In the data rows, 50 means zero.
Here are some points:
[62 46 49 37 47 52 46 64 51 37 49 53]
[57 52 45 54 58 43 52 52 56 42 59 52]
[61 59 57 55 38 56 43 55 57 51 44 41]
[44 47 42 60 80 36 50 19 37 48 50 49]
[49 52 54 61 55 37 56 39 47 42 61 55]
[44 53 45 57 63 44 64 25 44 42 51 59]
[40 53 43 57 52 42 57 40 52 66 51 50]
[65 53 55 48 26 82 26 80 49 54 61 53]
[61 70 44 61 66 53 47 55 54 60 40 52]
[51 71 35 43 59 41 40 55 61 56 47 45]
[59 57 54 49 50 46 49 37 57 54 39 56]
16 more points follow, each with its number after it:
[45 70 45 68 60 56 50 37 64 44 44 33] 0
[44 43 47 37 37 48 68 23 46 42 54 55] 1
[42 48 31 51 52 50 55 53 52 53 57 56] 2
[46 49 46 54 45 52 40 77 47 54 49 46] 3
[40 44 47 44 48 64 36 42 38 43 44 33] 4
[36 48 46 62 51 25 65 19 37 46 49 54] 5
[38 47 79 49 54 49 44 40 52 40 47 51] 6
[55 62 52 45 58 35 48 61 52 48 55 19] 7
[44 55 41 61 65 36 58 21 35 56 43 56] 8
[45 48 42 52 57 53 52 44 75 52 33 65] 9
[58 53 48 53 52 33 67 44 52 56 60 58] 10
[45 50 60 59 49 36 68 50 39 62 50 58] 11
[56 51 50 45 49 56 44 53 51 56 45 53] 12
[69 51 46 37 47 68 14 91 52 55 48 50] 13
[45 48 49 47 51 46 47 60 37 50 33 30] 14
[49 56 37 53 64 46 54 41 50 53 65 60] 15
Which of these numbered points is nearest to each point below, looking only along the 5 directions in which the first points spread most? Its number follows each.
[52 52 54 48 61 56 40 80 61 49 60 48] > 3
[44 27 48 66 41 58 72 16 69 35 50 47] > 1
[55 58 54 50 61 45 58 39 59 53 50 56] > 9
[29 53 53 72 58 13 81 33 57 37 54 56] > 5
[57 45 58 27 32 75 33 99 44 26 50 42] > 13
[70 53 74 29 44 69 50 99 42 60 54 49] > 13
[52 52 51 40 46 67 39 81 40 54 59 43] > 3
[43 37 44 40 30 62 35 39 24 48 50 59] > 4
[54 56 52 46 65 47 46 54 58 61 36 30] > 9
[64 51 54 39 38 73 30 79 57 55 41 39] > 13
[70 29 59 48 65 49 60 31 40 36 54 56] > 6
[57 62 62 49 44 64 40 82 62 72 50 50] > 3
[45 36 57 48 25 57 50 41 36 47 48 72] > 6
[39 59 47 61 59 58 74 32 45 51 56 56] > 11
[61 45 49 46 34 43 52 76 52 46 37 31] > 12
